In the rows, 128 means zero.
One hidden turn or mirror swaps the rows below in pairs. Which row is each named row swapped with?
mup: [141 115 144 136 113 147 110 134 103 123 117 144 119  91 117 126 116 123
 161 134]
Kefa: [155  76 114 112 110 142  97 124 102 115 129 166 142 153 129 128 118 126
 100 143]
vifuf: [139 110 141 146 112 133  96 141  91 143 130 162 148 138 184 139 127 129
 129 135]
bamag: [148 115 113 163 101 154  88 124 103 112 113 176 105 135 134 111 108 149
 144 157]
busof: [154  89 115 126 104 147 111 141 105 105 142 125 136 120 120 106 101 121
  91 123]
fugo: [145 129 111 139 124 132 117 166 107 112 112 134  98 136 117 137 136 145
 138 161]
ludar: [140  88 119 112 105 141 108 132 110 134 152 179 102 131 131 134 108 130
 106 153]
pabil: [158 116 108 156  99 130 106 118  91 113 121 183 146 136 132 115 120 121
 128 119]
fil: [120 105 103 144 110 124 107 144 100 113 127 152 149 105 178 109 116 118
 142 139]
nozab: [124 114 150 142 129 164 106 133 109 115 127 147 158 127 162 151 129 132
  98 134]
nofa: [123 124 136 111 108 133 116 150 120 127 109 160 123 118 129 134 125 128
  75 145]
ragim: [136 121 148 145 111 133 120 137 101 141 121 122 139 104 141  90 101 135
 133 139]
lemi: [139 110 116 141 108 138 106 135 108  83 123 139 128 140 114 147  90 144
 150 130]
vovol: [132 112 116 137 112 174 101 129 112 140 134 146 158 139 174 117 112 142
 143 139]
Mavuf: [121 124 118 149 118 133 103 155 100 116 109 102 142 152 121 125 132 130
 149 124]
Vage: [142  83  81 135 101 149  97 126 111 102 134 166 130 132 141 124 122 140
  94 143]
gumog: [138 117  91 135 111 128 104 144 118 143 120 150 115 175 116  97  99 129
 130 129]
sopi: [159 118 105 147 138 134 114 139  91 140  98 156 137 139 147 164 107 130
 120 142]
tel: [138 110 114 143 109 105 108 132  98 132 124 127 135 154 120 116  84 111
 138 134]
Rab: [106 122 119 138 125 137 131 132 104 123  94 142 149 110 152 152 118 139
 111 120]
dag: [100  96  89 141 122 158  91 128 114 128 154 140 112 125 121 110  99 143
 131 128]
vilo: [106 105 115 140  96 155  98 142 109 113 110 102 144 148 134 109 128 146
 126 138]
refol: [103 140 120 161 116 133 104 108 104 115 105 169 130 120 136 137 114 137
 131 115]
nok: [101 101 121 127 118 155  79 114 119 118 122 159 120 141 160 115 132 146
 107 154]
Led: [136 116  84 143 108 150 106 144 102 149 130 173 106 106 124 130 145 123
 103 131]
Vosoz: [141 116  94 148 108 141 103 144 107 149 127 175 160  99 117 123 123 126
 113 138]
Legim: [138 115 114 150 113 152 111 150 116 140 146 132  80 147 114 125 116 131
  96 144]
beben: [143 116 140 141 117 149 105 138 110 143 138 146 133 125 177 130 151 118
 101 135]
Zeka: [143 115 122 142 115 104 106 143 115 136 113 133 129  95 110 124 128 132
  96 131]
musab: [107 120 105 152 124 163 109 149 117 144 143 141 132 125 115 131  82 122
 130 109]
gudos: [128 112 139 142 129 148 115 144 107 130 131 146 116 151  96 159 104 137
 142 135]
tus: [144 111 110 134 122 172 111 156 120 139 107 149 137 122 172 127 124 134
 155 132]
Nozo: [120 105 118 161 117 151  94 132  93 117 118 137 124 107 154 135  73 151
 105 122]
Momil: [141 119 119 147 122 160 106 134  94 134 125 131 105 181 111 123 114 125
  97 130]
pevup: [128 115  91 143 110 174 109 154 123 119 106 185 134 145 158 121 126 116
 112 137]
ziz: [125 116 114 137 126 127 117 128 119 100 134 154  98 135 113 155 132  99
 129 129]
mit: [110 140 120 154 132 137 118 172 113 144 104 125 113 122 140 131 127 134
 142 143]
fisep: [116 115 118 137 128 154 113 154 124 122 152 137 123 140 116 105 121 106
 131 166]
Gota: [137 115 121 132 109 167 102 144 100 114 118 117  94 124 131 110 148 104
 113 137]
ladu: [136 118 119 142 129 171 108 130 110  94 125 124 128 125 140  89  89 139
 103 135]
nur: [133 123 148 146  88 149 103 148 111 121 108 119 146 141 121  97 124 134
 116 128]
Ropu: [127 103  97 143 136 144 119 132  86 112 121 109 114 103 151 146 108 132
 114 135]
kizu: [114 138 111 134 101 141 124 150 112 145 125 118 146 142 123 134 152 113
 124 135]
buvat: [128 116 107 146 107 120 106 129 108  95 138 169 113 144 179 119 103 127
 131 130]
loz: [ 90 139 107 147 106 120 119 139 105 131 138 133 144 138 137 118 132 109
 136 153]
gusir: [131 111 113 139 102 102  96 131 115 153 102 141 110 115 151 104 113 147
 113 138]
mubis: [161 144 134 157 110 114 108 130 105 124 133 177 118 134 137 141 120 130
 119 137]
rigi: [138 121  76 154 120 157 112 125 104 107 123 143 104 149 108 113 120 137
 101 126]
zib: [125 117 122 144 120 149 104 141 114 140 119 154 125 148 130 137 111 161
  65 139]
Kis: [145  99  89 128 138 152 121 141  81 126 141 164 133 142 142 148 113 114
 117 158]

beben swaps with vilo
Gota swaps with nok
loz swaps with tus
Mavuf swaps with vifuf

One hidden turn or mirror swaps the rows below in pairs. Which row is each named row swapped with?
zodit: [120 113 144 126 131 121 146 124 144  97 140 158 130  99 132 118]
zapa: [ 97 129 140 108 111 127 134 134 121 148 161 108 119 115 142 129]
nolu: [107 140 144 117 121 114 118 129 158 130  93 125 130 124 107 108]
rav: [131 105 140 115 147 158 146 138 110 115 107 151 134 130 145 120]
keniz: [ 97 121 146 101 115 122 122 140 128 136 158 107 114 133 132 131]
vomi: [102 128 137 101 108 136 123 143 126 134 159 108 118 123 137 121]
zefu: [123 107 110 137 129 126 125 150 144 132 107 102 108 148 132 135]
kup: [168 117 133 131 133 103 142 112 123 157 116 139 132 142 130 131]
depi: [109 139 144 110 117 110 127 134 149 131  97 130 130 121  95 117]
pezu: [135 122 133 132 162 148 149 141 103 122 131 147 131 144 145 107]
kel: [161 117 123 141 122 110 140 116 135 153 118 152 143 145 123 136]
sof: [100 128 138  99 117 127 125 139 128 144 158 108 106 121 137 125]
Nas: [128 119 133 130 157 157 153 139 118 119 146 148 132 149 139 120]
sig: [118 118 108  92 137 134 158 108 144 132 124 130 106 141 115 117]
pote: [163 117 118 142 130 111 134 121 135 162 120 147 140 146 117 132]
sak: [129 115 137 122 155 157 152 137 108 121 136 152 121 152 136 126]
Medil: [103 128 146 108 108 128 122 129 135 136 157 105 109 120 140 132]
suz: [173 115 140 137 124 104 129 115 133 156 121 137 129 133 133 118]
Fotek: [104 141 146 124 119 122 120 121 147 134  91 124 145 120 106 111]
mogem: [141  98 130 123 125 129  86 122 122 142 139 127 138 110 113 131]
lunaf: [152  95 135 118 123 109 100 104 141 134 134 139 130 127 109 128]
Guf: [123 131 102 115 153 121 140  97 122 152 139 142 150 110 113 127]
mabe: [108 119 122 157 158 120 122 143 130 129 140 127 149 121 156 129]
gisu: [159 111 127 139 129 106 135 119 131 157 113 149 131 153 122 138]
Rugam: [163 117 123 137 136 102 133 112 121 160 123 143 139 148 132 117]
Nat: [108 143 144 107 109 120 125 118 149 130 100 125 141 117 109 107]
fav: [114 113 112 155 155 111 120 142 124 124 141 120 145 118 152 133]
tad: [108 119 121 162 155 121 127 138 129 121 131 123 152 125 147 135]
fum: [122 129 102  97 134 132 150  97 134 124 127 133 118 136 109 107]
sek: [157  94 130 121 117 107 135 111 125 157 118 141 133 136 146 137]
dum: [111 150 143 107 115 119 124 124 156 129  98 127 137 122 107 115]
Tema: [127 108 140 124 138 138 136 149 124  95 142 152 113 105 127 124]
bena: [112 144 145 115 115 128 120 125 149 127  96 124 126 112 102 115]
rusod: [125 113 106 151 124 120 121 149 133 121 119 102 113 142 140 129]
bebu: [138 119 145 125 159 152 149 138 102 118 124 138 128 146 143 120]
selib: [113 140 139 116 105 114 120 126 157 129 101 125 139 122 107 107]
Maril: [121 131 108 115 157 119 133  99 129 154 134 149 154 111 116 117]
Vaz: [100 130 142 107 104 128 120 142 124 139 150 103 122 117 145 124]
Mavi: [121 127 103 112 160 117 135  97 127 136 132 144 153 110 113 115]
Fome: [132 118 134 125 148 165 147 139 109 120 144 148 134 147 139 126]
Lebam: [141 120 151 120 152 158 143 136 110 118 135 141 124 133 143 104]
nito: [116 129 108  94 160 115 144 107 125 149 147 145 145 115 121 122]
noni: [112 117 122 152 159 108 115 150 138 127 117 122 152 129 144 134]
dotig: [104 134 140 103 110 129 118 143 130 139 154 103 117 126 142 134]

sig swaps with zefu
sak swaps with gisu
bena swaps with Medil
Tema swaps with lunaf

